In the data rows, 128 means zero.
Each row of this table is followed by its label. One hidden rule gives the labels. It looks at one to three of the table's principal directions, none of them among the few with the most spread.
array([169,  98, 151, 132, 130, 115, 125, 106,  98, 123, 103, 153, 128, 162,
       117, 133,  96, 166, 140, 141, 124, 134, 136, 130,  83, 117, 116, 168,
       136, 149, 161, 165, 137, 144]) 3
array([124, 102, 145,  85, 112, 163, 121, 100, 152, 131, 138, 105,  74, 160,
       130, 116, 100, 126,  93, 109, 101, 134, 117, 150, 131, 155, 109, 127,
       141, 131, 134, 120, 125, 125]) 3
array([126, 107, 115, 166, 143, 133,  78, 129, 139,  91, 109,  90, 158,  97,
       184, 123, 100, 134, 159, 180, 153,  48, 147, 118, 153, 109, 140, 111,
       126, 103, 111, 148, 146, 135]) 1
array([134, 117, 114, 155, 159, 141,  60, 113, 113,  93, 130, 106, 151, 103,
       143, 132,  99, 136, 175, 179, 153,  47, 159, 129, 138,  90, 150, 106,
       121, 135, 125, 167, 127, 127]) 4
array([124, 126, 129,  83, 120, 143,  99, 161, 149, 138, 159,  96, 102, 161,
       164, 125, 116,  76,  54,  72, 102, 157, 114, 155, 135, 153, 131,  95,
       134, 129, 112, 125, 102, 122]) 2
array([123, 125,  84, 155, 158, 149, 111, 163, 153, 157, 152, 127, 149,  93,
       165, 145, 123,  58,  79,  77, 100, 135, 185, 152, 171, 108, 185,  59,
       123, 140,  63, 128,  81, 133]) 3
array([ 99, 185, 109, 137, 123, 111, 105, 178, 139, 126, 165,  94, 154,  89,
       163, 133, 167,  76, 116, 121, 147, 120, 116, 122, 165, 124, 155, 100,
       110, 108,  97, 112,  98, 111]) 3
array([114, 110, 153, 111,  91, 119, 170, 101, 153, 137, 137, 144,  95, 140,
       132, 116, 135, 170, 120, 124, 117, 135,  99, 108, 133, 154,  97, 157,
       119, 125, 156,  94, 178, 138]) 2
array([134, 135,  77, 116, 129,  96, 105, 128, 113, 116, 122, 116, 119,  91,
       123, 116, 112, 137, 134, 109,  73, 116, 147, 140, 140, 110, 134, 109,
        96, 128, 120, 138, 133, 133]) 4
array([174,  86, 121,  34, 118, 125,  95, 107,  99, 109,  92, 136,  71, 207,
        67, 122,  96, 174, 110,  80,  56, 177, 104, 177,  64, 138,  78, 134,
       133, 142, 190, 150, 151, 143]) 2
array([112, 117, 197,  85,  99, 138, 128,  94, 151, 108, 177, 137,  92, 210,
       106, 142, 172, 213, 150, 166, 170, 114,  37,  85, 122, 161,  56, 200,
       154, 120, 207,  67, 186, 121]) 2
array([115, 132,  99, 102,  83, 108, 175, 148, 156, 135,  81, 129, 118,  84,
       134, 105, 131,  85,  93,  75,  93, 177, 132, 161, 121, 139, 131,  65,
        85, 102, 114, 138, 158, 137]) 1
array([131, 135, 143, 115, 139, 163,  92, 184, 127, 145, 131, 114, 147, 170,
       149, 144, 124,  40,  76,  92, 150, 168, 131, 166, 107, 138, 162,  69,
       151, 118, 114, 154,  70, 120]) 0
array([130, 104, 121, 157, 159, 161,  91, 128,  92, 120,  45, 112, 160,  91,
       146, 107,  64,  38, 128, 145, 152, 105, 195, 185, 110,  93, 179,  37,
       124, 121,  78, 230,  82, 122]) 1
array([128, 137, 178,  85,  87, 116, 138,  86,  96, 120,  86, 133,  98, 154,
        88, 105, 136, 143, 142, 144, 140, 159,  92, 153,  87, 143,  99, 156,
       118, 125, 183, 143, 135, 126]) 3
array([122, 135, 119, 175, 163, 133, 167, 100, 127, 140, 151, 153, 147,  94,
       113, 127, 139, 146, 155, 159, 148, 105, 154,  89, 157, 117, 136, 150,
       137, 154,  99, 107, 130, 118]) 0
array([128, 161,  80, 107, 133, 115,  82, 189, 130, 145, 192,  84, 108, 134,
       152, 143, 126, 112,  92,  72,  62, 135, 124, 132, 154, 142, 149, 136,
       132, 124, 107,  94,  75, 127]) 3
array([131, 109,  89, 117, 135, 150, 116, 175, 152, 151, 139, 106, 114, 137,
       153, 136, 116, 112,  86,  69,  80, 145, 145, 151, 142, 148, 151, 114,
       143, 133, 101, 102, 105, 145]) 1
array([ 99, 138, 121,  78,  79, 113, 101, 150, 175, 108, 149,  89,  92, 129,
       153, 138, 165, 143, 106,  98, 102, 126,  75, 139, 159, 140,  97, 132,
       108,  92, 141,  84, 150, 134]) 5
array([138, 119, 175,  87, 127, 147,  64, 115, 133,  93, 168, 101, 111, 209,
       133, 141, 134, 166, 134, 161, 160, 101,  71, 117, 114, 144,  88, 165,
       158, 123, 183, 114, 140, 119]) 2
array([109, 155, 135,  25,  76, 142, 125, 126, 205, 110, 168,  78,  64, 158,
       128, 127, 189, 110,  53,  66,  99, 190,  55, 163, 158, 175,  77, 123,
       125, 112, 137,  55, 137, 116]) 2
array([128, 113, 138, 167, 166, 165, 114, 137, 121, 124, 141, 126, 155, 143,
       132, 139, 109, 136, 165, 175, 177,  78, 141, 102, 122, 125, 141, 134,
       163, 133, 122, 140, 122, 121]) 1
array([107, 122, 122, 180, 137, 143, 124, 134, 152, 127, 109, 123, 166,  81,
       170, 133, 129,  86, 134, 152, 158,  95, 160, 127, 163, 107, 160,  78,
       120, 100,  90, 137, 123, 130]) 1
array([136, 158, 128, 123, 154, 129, 142, 125, 132, 132, 172, 137, 138, 141,
       106, 137, 171, 130, 117, 125, 143, 155, 114, 109, 142, 136, 120, 155,
       148, 156, 119,  89, 113, 112]) 4
array([130, 131,  92, 121, 150, 113, 148,  85, 106, 106, 117, 124, 110,  91,
        84,  98, 110, 173, 170, 155, 105,  98, 138, 108, 134, 120, 100, 149,
       119, 145, 115, 134, 156, 113]) 0
array([ 92, 139,  87, 193, 126, 138, 174, 181, 164, 152, 106, 124, 171,  50,
       165, 131, 145,  86, 140, 123, 144, 114, 165, 118, 164, 126, 177,  84,
       118,  95,  69, 110, 125, 138]) 0
array([130, 167,  97, 134, 113,  72, 146, 151, 123, 138, 164, 150, 132, 107,
       110, 146, 166, 167, 145, 107,  92, 144, 115,  98, 137, 118, 124, 162,
       102, 125, 145,  91, 138, 136]) 4
array([151, 153, 138, 125, 143, 118, 112, 153,  99, 126, 173, 122, 133, 182,
       105, 146, 146, 183, 160, 148, 142, 126,  93,  93, 101, 147, 115, 211,
       163, 145, 169,  97, 116, 126]) 2
array([120, 147, 109, 149, 139, 105, 147,  94,  96, 131,  69, 150, 150,  50,
       114, 102, 115,  53, 120, 126, 123, 146, 182, 161, 139,  82, 155,  52,
        83, 127,  76, 194, 102, 111]) 0
array([118, 128,  59,  95, 158, 149, 102, 150, 178, 117, 151,  78, 119,  95,
       161, 114, 140,  79,  63,  71,  83, 135, 144, 156, 192, 137, 136,  66,
       127, 138,  55,  92, 118, 119]) 3
array([117, 127, 112, 134, 117, 116, 150, 113, 148, 118, 120, 140, 129,  86,
       127, 123, 123, 119, 132, 128, 122, 118, 141, 125, 139, 108, 123,  88,
        97, 117, 114, 146, 158, 123]) 3
array([140, 145, 126, 134,  89, 100, 227, 132,  95, 159,  65, 159, 116, 113,
        70, 104, 125, 162, 165, 121, 108, 187, 126, 124,  68, 159, 123, 184,
       124, 124, 157, 126, 141, 144]) 0
array([107, 147, 134, 100,  80, 127, 128, 139, 161, 101, 122, 110, 112, 130,
       110, 142, 156, 144, 157, 139, 139, 124,  81, 128, 117, 134,  97, 120,
       114,  73, 164, 114, 158, 125]) 1
array([121, 108, 163, 142, 127, 148, 144, 107, 174, 125, 178, 120, 117, 156,
       164, 136, 130, 166, 120, 158, 155,  96, 102,  78, 155, 151,  99, 176,
       156, 129, 130,  86, 157, 124]) 2
array([116, 131, 126, 145, 129, 134, 165, 136, 144, 164, 142, 145, 129, 109,
       143, 129, 134,  89,  88,  94, 118, 158, 149, 130, 149, 132, 149, 112,
       126, 141,  91, 116, 105, 127]) 3
array([114, 166, 215,  56, 101, 161,  66, 134, 156, 138, 243,  88,  85, 243,
       155, 152, 174,  94,  52, 109, 159, 165,  40, 130, 139, 182, 105, 161,
       165, 128, 179,  69,  74, 101]) 4
array([178, 114,  79, 135, 127,  92, 168, 131,  18, 175,   5, 188, 124,  91,
        50,  96,  30,  85, 144,  72,  38, 200, 225, 202,  23,  97, 185,  70,
        85, 149, 133, 255,  86, 151]) 2
array([153, 102, 124, 105, 132, 141,  62, 122, 114, 110,  98,  98, 117, 151,
       146, 123,  80, 105, 110, 120, 100, 120, 145, 173, 112, 120, 137,  96,
       130, 117, 136, 170, 106, 137]) 2
array([157, 121, 171,  64,  85, 103,  81, 110,  78, 118, 120, 111,  77, 207,
       107, 115, 112, 195, 141, 128,  95, 144,  76, 149,  71, 161,  98, 207,
       132, 135, 228, 125, 133, 150]) 3
array([173,  99,  95, 103, 126, 129, 138, 149,  88, 134,  42, 130, 118, 137,
        94, 109,  72, 122, 127,  86,  78, 175, 164, 187,  54, 135, 144, 114,
       129, 144, 138, 186, 119, 153]) 0
array([ 92, 123, 108, 146,  99, 107, 180, 105, 164, 137, 100, 141, 120,  55,
       144, 114, 156, 133, 123, 115, 105, 128, 140, 127, 182, 119, 124, 115,
        90, 112,  94,  96, 161, 140]) 3
array([125, 153,  87, 158, 161, 133, 107, 155,  94, 112, 123,  97, 145,  97,
       106, 128, 106, 141, 196, 170, 139,  73, 145, 109, 122, 114, 142, 143,
       143, 116, 106, 149, 102, 113]) 5
array([130, 141, 141, 123, 124, 117, 200, 100, 104, 162, 145, 167, 101, 138,
        76, 112, 130, 159, 135, 122, 112, 165, 121, 100, 108, 153, 112, 178,
       135, 159, 144, 107, 133, 120]) 4
array([118, 141, 124, 120, 140, 146,  84, 163, 144, 139, 151,  98, 136, 131,
       173, 138, 133,  47,  64,  89, 124, 146, 137, 159, 159, 126, 157,  78,
       133, 121,  83, 132,  70, 117]) 3
array([155, 136, 129,  96, 125, 125, 120, 152, 111, 114, 139, 122, 118, 197,
        79, 144, 154, 210, 171, 138, 126, 143,  75, 109,  83, 161,  93, 207,
       165, 126, 196,  81, 147, 139]) 0
array([124, 139, 115, 120, 156, 166,  84, 166, 165, 134, 198,  95, 136, 153,
       167, 145, 132,  74,  78, 102, 132, 125, 129, 128, 159, 143, 152,  84,
       152, 129, 101, 103,  94, 113]) 5
array([127, 122, 114, 151,  96, 100, 194, 120, 107, 129,  63, 155, 126,  93,
        87, 110, 103, 176, 197, 156, 115, 121, 134, 108,  86, 129, 115, 143,
       107,  93, 156, 149, 179, 140]) 0
array([133, 139, 136, 112, 118, 123, 144, 145, 123, 136, 141, 125, 116, 156,
       116, 129, 133, 144, 126, 120, 124, 149, 102, 116, 108, 152, 114, 163,
       143, 128, 145, 112, 127, 126]) 5
array([150, 141, 128, 107, 116,  79, 123, 106,  13, 158,  65, 159, 102, 116,
        73,  93,  67, 101, 133,  99,  68, 172, 168, 182,  63, 105, 156, 122,
        88, 158, 149, 223,  73, 130]) 0
array([131, 111, 120, 121, 144, 155, 109, 157,  99, 170, 105, 125, 116, 146,
       132, 126,  95,  67,  81,  73,  92, 165, 165, 180, 117, 134, 170,  96,
       144, 143,  98, 153,  58, 135]) 5
array([103, 184, 146, 126, 110, 113, 131, 164, 131, 128, 181, 124, 143, 142,
       117, 145, 192, 143, 157, 147, 174, 128,  73,  91, 130, 146, 122, 160,
       131, 113, 162,  80, 133, 115]) 5
array([115, 134,  63, 223, 207, 143,  82, 142, 108, 112, 106, 110, 203,  24,
       166, 127,  84,  49, 163, 175, 156,  39, 226, 125, 179,  56, 199,  30,
       116, 118,  23, 201,  82, 107]) 3
array([152, 124,  93, 163, 159, 134, 153, 127,  79, 105,  55, 140, 161, 100,
        62, 115,  89, 161, 227, 186, 152,  96, 163, 119,  66, 110, 134, 127,
       137, 123, 137, 183, 150, 127]) 0
array([107, 151, 104, 131, 139, 129, 135, 127, 163, 119, 198, 115, 122, 107,
       128, 136, 160, 160, 141, 138, 129,  93, 111,  85, 175, 133, 114, 146,
       128, 136, 115,  72, 150, 114]) 4
array([113, 146, 178, 140, 108, 107, 102, 103, 136,  96, 155, 120, 143, 129,
       159, 134, 155, 149, 151, 188, 188,  83,  89,  95, 145, 115, 107, 155,
       115, 113, 157, 126, 153, 118]) 4
array([143, 111, 122, 112, 114, 118, 156, 121, 120, 150,  85, 149, 111, 125,
       117, 119, 113, 108,  90,  79,  84, 183, 150, 165, 111, 128, 132, 114,
       116, 138, 119, 146, 117, 142]) 2
array([104, 145, 117, 139, 177, 178,  59, 177, 189, 108, 231,  76, 155, 140,
       193, 163, 140,  64,  87, 133, 176,  73, 120, 102, 190, 120, 142,  72,
       159, 118,  67, 111,  95,  92]) 2
array([141, 149, 139, 104,  90,  83, 147, 118, 112, 121, 129, 148, 109, 144,
        84, 138, 162, 200, 163, 130, 110, 152,  88, 115,  99, 131,  94, 198,
       112, 128, 189, 103, 154, 142]) 3
array([114, 100, 138, 101, 134, 158, 125,  77, 156,  80, 133,  95,  98, 144,
       117, 104, 115, 189, 165, 187, 151,  65,  90,  95, 141, 150,  67, 148,
       149, 115, 144, 106, 196, 111]) 5
array([138, 107,  99, 148, 146, 119, 111,  91, 103, 121,  84, 139, 130,  74,
       124, 117,  77, 102, 133, 129,  95, 105, 191, 159, 135,  78, 149,  77,
        96, 135,  92, 196, 113, 129]) 0
array([118, 138, 143, 152, 121, 114, 145, 136, 125, 144, 130, 140, 147, 112,
       152, 125, 140, 109, 118, 130, 147, 134, 133, 119, 137, 128, 146, 129,
       119, 132, 119, 127, 122, 130]) 3
array([130, 136, 111, 108, 129, 121, 135, 143,  93, 156, 105, 145, 116, 132,
        97, 118, 108,  86, 105,  83,  87, 175, 145, 159, 103, 128, 145,  86,
       118, 126, 123, 156,  96, 124]) 2
array([155, 103, 110, 150, 129, 110, 186, 116,  87, 161,  80, 170, 117, 111,
        97, 112,  71, 146, 138, 109,  80, 154, 176, 132,  85, 124, 140, 148,
       121, 151, 122, 170, 126, 145]) 2
array([125, 150,  61, 129, 156, 134,  82, 175, 124, 119, 135,  71, 138,  84,
       155, 116,  96,  72, 115, 107,  96, 103, 162, 149, 150, 121, 166,  72,
       121, 119,  71, 150,  87, 116]) 2
array([125, 118,  82, 157, 166, 154, 134, 163, 187, 135, 161, 103, 155,  91,
       192, 133, 125,  76,  72,  97, 122, 120, 167, 121, 184, 129, 158,  80,
       140, 138,  45, 107, 118, 125]) 5
array([110, 147, 148, 176, 146, 134, 170, 122, 140, 143, 171, 139, 152, 107,
       143, 130, 153, 134, 141, 165, 180, 105, 129,  77, 159, 134, 136, 166,
       144, 148, 102,  98, 126, 113]) 3
array([134, 149, 119, 115,  92,  90, 200, 131,  76, 168,  70, 163, 107, 107,
        73,  99, 120, 128, 135,  89,  83, 200, 138, 152,  76, 145, 138, 148,
       103, 138, 147, 146, 117, 139]) 2
array([145,  78, 152, 119, 132, 135,  83,  61,  99,  84,  71, 123, 113, 130,
       123, 108,  68, 156, 162, 178, 138,  72, 145, 152, 104,  95, 107, 120,
       116, 135, 149, 204, 155, 131]) 4
array([111, 146, 142, 165, 141, 122,  99, 132, 122, 137, 151, 138, 165, 107,
       161, 141, 156,  92, 123, 142, 161, 110, 142, 124, 163, 103, 164, 103,
       116, 131, 114, 126, 102, 125]) 4
array([116, 131,  89, 138, 141, 147, 143, 148, 169, 132, 132,  99, 136,  90,
       158, 119, 132,  93,  99, 108, 116, 129, 147, 131, 169, 141, 143,  95,
       133, 120,  72, 102, 123, 124]) 1
array([151,  97, 176, 141, 158, 161,  50, 109, 138,  74, 153, 106, 157, 190,
       159, 151, 117, 167, 164, 209, 204,  52, 103, 100, 119, 117, 106, 150,
       166, 123, 168, 142, 153, 124]) 1
Which label does each new row get?
array([150, 124, 129, 109, 132, 126,  69, 148,  88, 117, 132, 101, 115, 175,
       125, 129,  89, 152, 148, 137, 110, 107, 115, 134,  91, 137, 127, 153,
       144, 121, 167, 150, 110, 132]): 5
array([136,  99, 125, 151, 119, 138, 114, 148, 127, 113,  77, 119, 149, 128,
       145, 130, 102, 143, 166, 153, 143,  98, 138, 135, 102, 126, 141, 117,
       132,  98, 148, 151, 151, 151]): 0
array([108, 141, 173,  88,  78, 119, 166, 112, 168, 126, 166, 141,  96, 175,
       109, 140, 190, 182, 126, 129, 142, 157,  48,  95, 131, 165,  70, 181,
       133, 106, 185,  54, 177, 126]): 5
array([124, 108, 153, 134, 134, 140,  86, 142, 165, 108, 152, 101, 147, 150,
       199, 140, 143, 123,  96, 140, 165, 100, 108, 119, 162, 131, 123, 133,
       144, 124, 117, 109, 138, 134]): 5
array([135, 120,  96, 120, 150, 137, 103, 134, 118, 104, 103, 101, 131, 119,
       124, 113,  90, 115, 140, 139, 116, 104, 141, 135, 119, 123, 124,  93,
       132, 111, 110, 160, 131, 117]): 1
array([136, 123, 161,  89, 114, 125, 132,  85, 120,  89,  95, 134, 117, 162,
        84, 116, 145, 168, 158, 166, 159, 136,  82, 126,  95, 135,  72, 147,
       133, 116, 177, 132, 174, 118]): 5
array([134, 137, 186, 103,  78, 101, 173, 114, 131, 116, 140, 153, 107, 195,
        86, 140, 169, 230, 175, 165, 156, 146,  41,  75,  82, 164,  57, 231,
       144, 104, 222,  79, 190, 133]): 1
array([152, 128, 164, 172, 196, 170,  49, 126,  81, 114, 160, 131, 176, 162,
       128, 157,  94,  93, 160, 190, 209,  71, 164, 126, 102,  84, 168, 115,
       162, 166, 125, 204,  65, 105]): 4
array([147, 120, 163,  75,  94, 114, 107, 134,  64, 138,  90, 144,  91, 195,
        80, 124, 100, 145, 136, 107, 104, 169, 101, 167,  47, 140, 115, 152,
       127, 129, 200, 172, 112, 139]): 5
array([121, 125, 184, 138, 118, 131, 122, 138, 164, 116, 154, 134, 156, 170,
       171, 152, 170, 129, 111, 154, 193, 127,  83,  98, 138, 137, 108, 142,
       146, 107, 148, 101, 151, 126]): 1
array([152, 131, 101, 122, 144, 136, 145, 132,  48, 130,  65, 137, 117, 121,
        39, 106,  66, 142, 199, 142, 117, 128, 162, 153,  41, 121, 141, 135,
       134, 151, 145, 208, 107, 122]): 1
array([138,  95, 146, 137, 126, 137, 143, 123, 130, 132,  96, 157, 138, 148,
       125, 135, 120, 137, 130, 130, 141, 138, 134, 133, 104, 124, 125, 120,
       134, 127, 143, 143, 149, 142]): 1
array([115, 151,  97, 199, 196, 157,  93, 148, 150, 118, 154, 115, 207,  69,
       168, 151, 172,  69, 134, 158, 191,  85, 176, 120, 198,  88, 184,  78,
       140, 142,  52, 114,  88, 115]): 3
array([132,  93, 195, 137,  91, 124, 176, 108, 145, 147,  84, 178, 134, 156,
       150, 133, 122, 102,  88, 120, 154, 175, 122, 137, 100, 128, 115, 113,
       121, 111, 144, 159, 149, 141]): 1
array([154,  89, 157, 106, 124, 150, 155,  84, 127, 116,  96, 152, 107, 165,
        88, 121, 102, 165, 142, 143, 139, 140, 125, 135,  79, 136,  96, 146,
       142, 149, 163, 154, 165, 132]): 5
array([144, 156, 168, 106, 137, 108,  73, 115, 117,  97, 248, 118, 111, 218,
       108, 162, 160, 244, 179, 188, 153,  76,  44,  44, 124, 144,  69, 248,
       163, 136, 214,  65, 152, 112]): 0
array([135, 107, 212,  99, 112, 146,  99,  97, 143,  92, 150, 136, 125, 217,
       125, 148, 163, 186, 147, 181, 203, 112,  56, 106, 102, 142,  74, 179,
       156, 128, 208, 108, 175, 128]): 5
array([118, 129, 149, 184, 169, 160, 104, 147, 152, 130, 180, 140, 177, 145,
       157, 172, 152, 111, 137, 165, 193,  89, 133,  88, 159, 107, 145, 120,
       160, 120, 107, 113, 107, 115]): 5
array([132, 108, 139, 112, 172, 181,  17, 114, 182,  53, 197,  64, 143, 167,
       176, 151, 137, 145, 135, 187, 191,  34,  99, 111, 172, 117, 103, 112,
       161, 130, 129, 112, 151, 109]): 3
array([146, 109, 129, 123,  93,  87, 134,  93,  80, 112,  46, 152, 117, 105,
        94, 109,  98, 173, 180, 146, 103, 124, 140, 153,  79, 104, 120, 140,
        88, 122, 176, 181, 162, 153]): 3
array([127, 122, 108, 162, 128, 101, 193,  72,  80, 147, 101, 163, 106,  67,
        82,  92,  76, 179, 188, 159,  94,  97, 173, 101, 114, 115, 130, 163,
       101, 155, 125, 160, 150, 129]): 0
array([128, 157, 158, 123, 116, 122, 114, 152, 146, 131, 176, 116, 137, 169,
       148, 152, 181, 139, 113, 129, 151, 148,  82, 108, 141, 150, 120, 176,
       149, 119, 152,  71, 112, 129]): 5
array([134, 135,  87, 167, 143, 101,  99, 137,  99,  90,  95, 104, 162,  77,
       132, 119, 112, 171, 208, 185, 137,  57, 146, 109, 127, 102, 139, 143,
       114, 112, 130, 149, 151, 137]): 5
array([148, 171,  96, 112, 151, 114, 150, 101,  66, 139, 169, 129,  96, 126,
        42, 103, 114, 192, 186, 144,  90, 126, 132, 101, 101, 149, 124, 202,
       137, 180, 159, 108, 114, 113]): 0
array([120,  91, 186,  80,  90, 154,  94, 106, 184,  84, 108,  93, 111, 168,
       179, 123, 143, 125,  91, 141, 173, 119,  77, 155, 133, 146,  88, 118,
       133, 110, 153, 126, 172, 135]): 1
array([109, 191, 104, 128, 179, 151, 118, 166, 146, 133, 245,  89, 136, 136,
       129, 137, 151,  94, 110, 133, 149, 112, 107,  74, 169, 152, 130, 130,
       165, 137,  80,  82,  85,  75]): 4
array([137,  77, 112, 164, 132, 153, 144, 149, 158, 143,  43, 146, 170,  86,
       181, 127,  95,  38,  76,  88, 130, 156, 200, 186, 126, 103, 180,  21,
       111, 118,  70, 188, 123, 154]): 0
array([123, 120, 211, 112, 105, 126, 100,  78, 122,  85, 134, 130, 124, 186,
       123, 132, 151, 189, 173, 208, 203,  88,  59,  97, 109, 131,  73, 183,
       139, 112, 203, 125, 174, 120]): 3
array([137, 152, 110, 132, 156, 116, 134, 104, 113, 120, 198, 135, 118, 145,
        77, 135, 154, 226, 191, 169, 120,  94, 103,  62, 140, 140,  98, 211,
       150, 152, 165,  62, 153, 118]): 0
array([147, 118,  94, 149, 190, 171,  54, 162, 119, 119, 152,  96, 159, 131,
       150, 145, 104,  97, 129, 130, 143,  86, 173, 149, 138, 108, 177,  98,
       156, 162,  93, 151,  80, 128]): 2
array([119, 131, 160, 116, 155, 148, 121,  83, 132, 118, 163, 135, 126, 145,
       118, 124, 155, 124, 114, 152, 169, 120, 113, 116, 154, 125, 107, 134,
       143, 161, 119, 115, 128, 103]): 0
array([125, 146, 155, 133, 110, 108, 138, 118, 109, 136, 141, 148, 122, 142,
       110, 137, 122, 132, 142, 143, 131, 134, 113, 109, 108, 122, 119, 140,
       119, 109, 155, 144, 121, 118]): 3
array([128,  99,  94, 179, 155, 124, 179, 105,  73, 156,   9, 177, 158,  39,
       107,  91,  66,  52, 131, 116, 112, 145, 231, 177, 108,  79, 181,  37,
        93, 143,  57, 234, 104, 131]): 3
array([130, 111, 173,  82, 113, 126,  80,  92, 154,  88, 174, 105,  97, 192,
       148, 136, 142, 183, 117, 154, 140,  99,  63, 106, 142, 141,  67, 172,
       140, 120, 175,  97, 167, 122]): 4
array([139, 135, 136, 114, 117, 102, 179, 102,  92, 140, 138, 162, 101, 144,
        68, 112, 126, 201, 168, 139, 113, 141, 108,  96,  90, 147, 100, 197,
       127, 159, 176, 115, 161, 129]): 4
